These are runs of 3 systems, one row a step. Runs of the same system follow the same rule from any start.
S, run 1:
[[-31   9  14 -18  -6  -7 -42  10 -32 -20 -67 -31  12  34  47  -5  17   9
  -39 -21  -8 -20   7  38  14   8 -20 -48 -13   2 -27  23  -7   1  -5  -3
   -7 -61  26  34 -11  14  -4   3  10  29  22  41]
 [-12  28  -1  20  -9  11 -52  -3 -55   8 -33  -1  -6 -15  41  -5 -27   8
   -8 -30 -12 -33 -10  60 -12 -23  -2 -38  -9  20 -27  31 -11 -23 -40 -15
    5 -45  17   2 -28   2  -1  -2   6  20  15  30]
 [  4   8  -5  16  -6  20 -18 -16 -46  30  31  34 -29 -52  -7 -17 -59  -4
   26 -19 -36 -27 -14  20 -21 -31  33  -2 -16  24   6  11 -12 -26 -44  -9
   11  -1   6 -23 -23  -7  -1   2   1  -9  25  10]
 [ 18 -24   6   4  16  -6  20 -19   0  40  58  29 -27 -53 -32 -22 -47  -9
   42  -4 -40  -3  -4 -37 -27 -15  34  23 -17   9  33 -22   1 -14  -7  -6
   20  33   4 -31   6  -6 -14  -1   2 -33   7 -19]
 [  7 -45  24 -18  26 -33  27  -8  42  27  38   2  -2 -17 -30 -25  -3  -6
   31  -1 -29   6 -11 -75 -20  10  15  18 -14 -13  38 -42  16  19  38   3
    7  26  18 -14  26   0 -24   1  -9 -37 -12  -2]
 [ -5 -41  24 -22   3 -47   7   4  62  -7  -5 -24  16  33  -2  -6  37  14
    1   3  -5   3 -15 -51  -4  26 -21 -15  -7 -19  18 -31  10  13  58   1
   -2  -8  17  21  23   9 -20  -4 -13 -14 -30  10]]
B, run 2 (6 x 48):
[[ 10 -26  11  27 -22  -9  21  -4  34  -2  48  27 -27 -10 -31 -18   6  22
   52   5 -28  16 -74 -26   1  -2  19 -27   1  24  37 -39 -25 -45  37  23
    0  46   5 -17   5  29   1 -11  -7  -3 -20  -6]
 [ -5 -46  24  14  -8 -35 -19  -5  13  32  28  11 -24 -31 -15 -42 -29  27
   53 -24 -58 -33 -45 -49 -45   5   6 -38 -24  10  35 -25  -9 -23  25  -3
    9 -11  31 -13  -2  17 -39   0 -11 -20 -10  35]
 [-17 -29  29  -6  12 -42 -56   0   0  34 -23 -21  16  -9  31 -31 -25  13
    9 -38 -44 -55   0 -27 -44  12 -18 -26 -28 -17   3   4  17  24   5 -28
    7 -65  50  10  -5 -15 -46   6 -15 -15 -10  56]
 [ -2   2   7  -8  13 -25 -51   9  -4   5 -55 -32  37  19  41  15  -7   0
  -42 -17  19 -33  35  14 -24  11 -40   4 -13 -35 -27  30  35  40 -10 -44
   -5 -63  18  26   1 -30 -17  -4 -12  -8 -14  21]
 [  3  40 -22  -3 -20  13 -25  13  13 -29 -38  -8  33  37  26  57  11  -9
  -53  19  64  11  21  57  24  -8 -33  29  19 -26 -30  30  12  34 -20 -37
  -14 -24 -15  26 -16 -33  43 -10  -7  11 -21 -29]
 [ 23  37 -36  20 -40  38   8   2  15 -44  10  16   7  24  -4  57  11   1
  -12  30  59  41 -16  53  27 -17 -13  14  30  11 -13  13 -15 -22 -14  -8
  -12  36 -35  -1 -18 -12  48  -9  -2  25 -18 -49]]
Z, run 3 (6 x 48):
[[  5  29  -5 -13  16  34  20 -16 -60 -12  -6  10 -22 -16   4   1   2 -22
  -21   2   5  27  12  53  40 -25  25   4  -3  36 -14   9 -20 -38 -36  19
    9  16  -9  -5  -1  12  26   3  32  27  52 -25]
 [  3  20  -2 -16  24  24  -2 -19 -73  10 -15   3 -24 -30  12  -7 -22 -21
  -18 -11 -13  -1  24  40  18 -21  24   0 -13  26 -17  19  -6 -28 -44   4
   16  -4  -1  -6 -11   5   4   4  26  17  56  -5]
 [ -5   0   9 -21  20   6 -11 -20 -71  19  -9   3 -31 -36  14 -29 -35 -10
   -2 -28 -40 -21  16  19  -8 -16  23 -20 -26  28  -7  11 -12 -33 -31   1
   18 -15  16  -4 -10  18 -15  10  23  10  55  18]
 [ -5 -17  24 -13  20  -8  -2 -15 -50  14  -4   0 -32 -31   7 -44 -14  -1
   23 -29 -54 -11 -15  -4 -12  -4  25 -42 -29  39  10 -11 -20 -42  -6  22
   19  -7  26  -7   1  33 -28  13  21  12  46  28]
 [ -5 -11  17 -17  16   1  22 -19 -33  -8   1   0 -34 -11  -3 -32  11   2
   16 -12 -38  12 -25   4  23  -2  25 -42 -14  43  12 -19 -31 -58   5  37
    9  14  16  -6   6  44 -12   1  23  23  40   9]
 [  2   8  -3 -29  12  14  39 -19 -36 -20   3   3 -34  -2  -7  -8  15 -11
   -8   8  -4  39  -3  25  49 -11  26 -13  -1  39   4 -13 -37 -52  -5  33
    7  28  -4   2   7  35  11   5  30  28  55 -20]]

Which system made each run below?
run 4:
[[ 25 -21   9  41 -20  -6  14  -8  36  23  69  37 -18 -37 -38 -16 -21  16
   66   0 -32   3 -67 -29 -24 -12  23   7   5   8  46 -29 -10 -26  14  -1
    9  48   2 -34  -1  -1   7 -18 -12 -23 -40 -19]
 [  3 -26  20  32  -7 -14 -37  -4 -14  47  26  21 -15 -53  -9 -35 -52  15
   46 -32 -61 -42 -32 -16 -53 -11  14 -18 -23   7  26  -7   8 -20 -12 -12
   18 -11  21 -24 -13  -5 -31  -6  -8 -28 -10  30]
 [-20  -3  20 -13  19 -14 -58  -4 -40  25 -43 -18  12 -12  41 -23 -33  -2
  -13 -41 -31 -54  26  16 -33  -7  -9 -25 -34  -5 -24  26  16  23 -30 -26
   11 -69  44   9 -14 -18 -23   8   0  -1  18  49]
 [-13  21  -3 -36  10  -4 -30   7 -35 -13 -68 -36  22  29  44  17   5 -10
  -68  -6  30  -8  54  43  16   4 -29   0  -8 -16 -38  31  15  26 -17 -27
  -10 -55   6  36 -10 -14   2   2  14  17  25   8]]
 : B
run 5 (4 x 48):
[[ -2   4  10 -60  27   5  54 -17  -9 -29  -7 -15 -16  24  -7  -3  35 -19
  -28  18  10  55  17  -1  65   0  13  12  -4  25   4 -26 -23 -14  15  35
    0  28  -3  20  25  21  14  10  25  22  51 -27]
 [ 13  14   2 -25  39  28  55 -10 -28   2   5   8 -11 -21 -28  -2   8 -42
  -18  18   6  46  33   8  41 -13  30  46   6   7   7  -9   7  -4 -16  21
   11  49 -15  -5  27   2  22  -1  29   0  32 -49]
 [ 17  16   1   1  27  27  19 -13 -44  27  23  24 -12 -55 -23  -6 -40 -32
    7  -2 -17  11  18  17  -5 -27  32  44  -2   5   4   7  12  -1 -45  -1
   16  31 -10 -26   3 -18  15  -3  19 -14  25 -31]
 [  8  10  -4  24  -8  15 -22 -13 -37  35  34  39 -28 -57 -14 -16 -67   2
   31 -15 -35 -28 -15  13 -29 -28  31   0 -13  14  13  13  -2 -19 -42 -17
   12   1   6 -26 -29  -9  -1  -5   5 -10  16   5]]
 : Z
run 6:
[[ -2  24  -5 -14   7   0 -40   7 -19  -1 -49 -18  30  15  36  27 -14 -15
  -57  -6  32 -19  54  44  -4  -4 -30  16  -1 -33 -35  42  26  43 -35 -45
   -6 -56   4  27 -13 -37   7  -2  -1   1   1  -1]
 [  7  47 -25  -8 -13  32  -7   4  -7 -36 -28   1  29  36  18  50  13 -18
  -48  21  61  26  25  67  43 -19 -15  29  18  -6 -34  34   0  25 -33 -19
   -8  -7 -17  17 -14 -27  51  -2   5  30   0 -33]
 [ 23  32 -31  10 -28  39  26  -3   2 -43  13  17  -9  18  -9  44  19  -3
  -10  29  48  46 -18  47  41 -16   2   3  28  27  -5  10 -28 -37  -9  12
  -10  49 -34   0 -15   8  42  -3   6  36   2 -52]
 [ 11  -2   3  13 -22  16  31 -14   3 -13  34  24 -34 -11 -26  -7  13  12
   36   6 -20  29 -59   4  21 -16  29 -29   2  44  27 -27 -39 -54   8  38
    5  52   0 -19   2  28  16  -3   9  21   2 -16]]
 : B
run 7, 4 rows:
[[ 19  22 -24  35 -42  29  11  -2   6 -29  31  32 -16   4 -12  23   0  13
   27  13  12  24 -57  38  17 -25   8 -17  14  40   2   2 -38 -49 -12  10
   -4  42 -18 -17 -23  13  34  -3  -1  28 -11 -26]
 [ -1  -8  13  18 -22  -2  -7 -14 -12  -6  15  13 -31  -9   2 -24   0  26
   37 -18 -35  -6 -66   7   1 -13  16 -49 -10  46  16 -14 -42 -63  10  19
   10  11  19 -16 -14  37  -5   2   3  17  11  17]
 [-20 -34  27 -28   1 -34 -30  -4  -8   5 -19 -13 -11  10  24 -37   0  18
   19 -35 -50 -29 -23 -30 -15  11  -1 -60 -38  22   0 -12 -19 -18  23  10
    6 -41  49  14  -5  26 -38  18   4  11  24  57]
 [-17 -35  25 -30  16 -48 -30   3  16   1 -44 -50  20  25  35 -17  19  13
  -18 -22 -17 -24  16 -32 -21  37 -31 -33 -22 -22  -3  -9  14  14  37 -14
   -6 -52  35  28  13   8 -45   5  -5  -1  -2  40]]
 : B
run 8, 4 rows:
[[ 26  35 -15  27   0  35   5  -3 -16  15  18  30   0 -34 -16  24 -30 -24
   -4  13  23  16  15  40   6 -33  12  57  18  -9  -1  21  22  10 -48 -23
    4  25 -23 -18  -4 -35  36 -22   4 -14  -9 -51]
 [ 25  16 -13  15   8  16  18   1  17  16  28  22  10 -26 -27  24 -25 -22
   -4  19  25  19  15   2  -4 -22   7  70  13 -27  14  -1  28  29 -22 -25
    4  39 -22 -17  11 -42  23 -16  -4 -29 -24 -49]
 [ 16   6  -6  -4  -5   2  15  13  51   3  23  10  19  13 -25  32  -7 -16
   -9  27  37  24  17  -8   9  -1  -8  60  20 -33  16 -10  23  46   3 -26
  -11  21 -14   5   8 -38  28 -15 -12 -26 -32 -40]
 [ 15  13 -16   2 -18  -2  -2  19  60 -27  -1  -7  33  41   0  47  23   1
  -21  23  61  23  -1  13  15   2 -35  35  24 -30   0   2   9  32  17 -26
  -22   7 -17  15   1 -29  25 -14 -19   0 -43 -34]]
 : S
run 9 (4 x 48):
[[ 17  14 -23  23 -34  18  23   1  16 -41  14  15  -9  22 -10  24  31  17
   18  14  23  39 -52  26  25  -7  -1 -30  18  35   5  -8 -32 -49  15  22
  -10  46 -14  -5 -12  24  24  -4  -2  35 -13 -23]
 [  2  48 -27 -12 -24  35   4   3 -17 -48 -26   1   8  38  16  45  23  -8
  -39  19  53  33   9  71  48 -17  -8   1  16  14 -30  24 -18  -9 -24  -1
  -13   4 -17  18 -20  -4  47   4  13  42  17 -33]
 [ -6  39  -7 -30  15  20 -27  -4 -49  -4 -54 -17  19  15  36  24  -5 -26
  -59  -7  28  -4  51  62  25 -13 -13  20 -11  -9 -40  39  12  27 -46 -21
   -2 -44   6  26 -12 -27  23   5  10  20  34  -5]
 [-13  -5  18 -37  31 -15 -36  -8 -40  30 -31 -18   7 -19  29 -20 -35 -18
  -27 -28 -23 -34  46   0 -17   2  -1   4 -32 -14 -12  15  20  35 -27 -31
   11 -60  32  14  -3 -23 -24  10   6 -12  34  28]]
 : Z
run 10 (4 x 48):
[[ 14  42 -12  -8   1  28   9   2   1 -12  -9   5  27  16  -5  45   5 -26
  -37  25  56  28  25  44  32 -18 -10  60  17 -20 -20  21  14  40 -30 -21
   -7  10 -17   5   2 -39  45 -10   1   3 -10 -42]
 [ 14  37 -16  -4  -2  23  -5   8   7 -11 -13   8  34  16   4  48  -6 -24
  -40  20  48  19  32  42  20 -24 -14  59  16 -27 -17  26  22  47 -30 -31
   -6  -2 -14   6  -7 -49  46 -12  -7  -1 -20 -39]
 [ 18  39 -21  16 -16  20 -14   7  16  -9  -3  13  29   9   6  50 -11 -17
  -29  23  54  13  16  46  14 -22 -16  53  19 -28 -16  28  19  37 -34 -41
  -11  -1 -14   4 -13 -47  45 -15  -9  -4 -25 -35]
 [ 19  33 -22  18 -25  24  -4   9  26 -10  10  21  24  11 -12  49 -11 -13
  -18  26  49  19   5  42  17 -24 -13  49  20 -26  -8  24  12  30 -31 -36
   -9  12 -19   0 -15 -47  49 -19 -12  -6 -36 -45]]
 : S
run 11, 4 rows:
[[  1  -4  -7  24 -40  -3   4   3  29 -37   9   8  -7  31   1   9  32  31
   25   1   4  16 -66  11  12   2 -10 -51   9  31   9 -17 -38 -44  32  21
  -11  22   1   0 -12  30   9   0  -7  34 -21   1]
 [ -9 -29  13   6 -31 -30 -17   0  42 -13  15   6 -16  19   2 -13  10  41
   40 -12 -24 -12 -65 -24  -8   8  -8 -55  -9  25  24 -27 -35 -37  40   4
   -6  -8  25   3  -8  22  -9  -2 -10   8 -12  25]
 [-13 -35  20  -2 -20 -46 -46   6  37   8  -2 -10   1  12  18 -19  -9  34
   25 -23 -31 -39 -34 -36 -36  16 -21 -49 -23  -3  10 -11  -8  -3  34 -13
   -8 -45  38  15 -12   6 -35   4 -16 -12 -21  50]
 [ -4 -19   9  12 -14 -40 -61  12  33   7 -32 -24  28  20  34   2  -9  25
   -6 -21   1 -40 -11  -9 -44  15 -41 -25 -11 -29  -6  10  16  27  19 -43
   -9 -59  28  13 -13 -21 -27  -4 -21 -15 -37  36]]
 : B
run 12, 4 rows:
[[ -6 -14  13 -59  42 -26   5   3  -1  -4 -43 -42  22  22  17   4  24 -21
  -51   5  20  12  63 -21   9  24 -23  17  -9 -26 -12  -3  23  32  20 -12
   -4 -28   8  31  28  -3 -22   3  14  -5  18   0]
 [-15  -2  18  -3   2 -22 -54  17  -5  -2 -63 -34  39  24  48   6   7  10
  -37 -22  12 -29  26  19 -21  16 -40 -19 -10 -33 -26  23  30  29   3 -31
   -9 -67  21  32  -3 -16 -19  -5  -7   4 -17  35]
 [ -7  24  -2  39 -36   7 -69   6  -9   0 -29   4  21   9  37  13 -13  24
    2 -21   4 -38 -30  51 -21 -19 -19 -33  -4  -3 -20  34  -6   6 -26 -38
   -5 -50  21   9 -37 -25  14 -11 -13  15 -26  34]
 [ 16  25 -11  53 -41  27 -21  -5 -11   5  34  38 -21 -27  -8  11 -34  11
   32  -1  -5 -11 -50  46 -11 -41  17  -9   7  24   2  13 -20 -29 -35 -13
    7  16  -6 -24 -38  -8  26 -12  -9   5 -13  -8]]
 : S
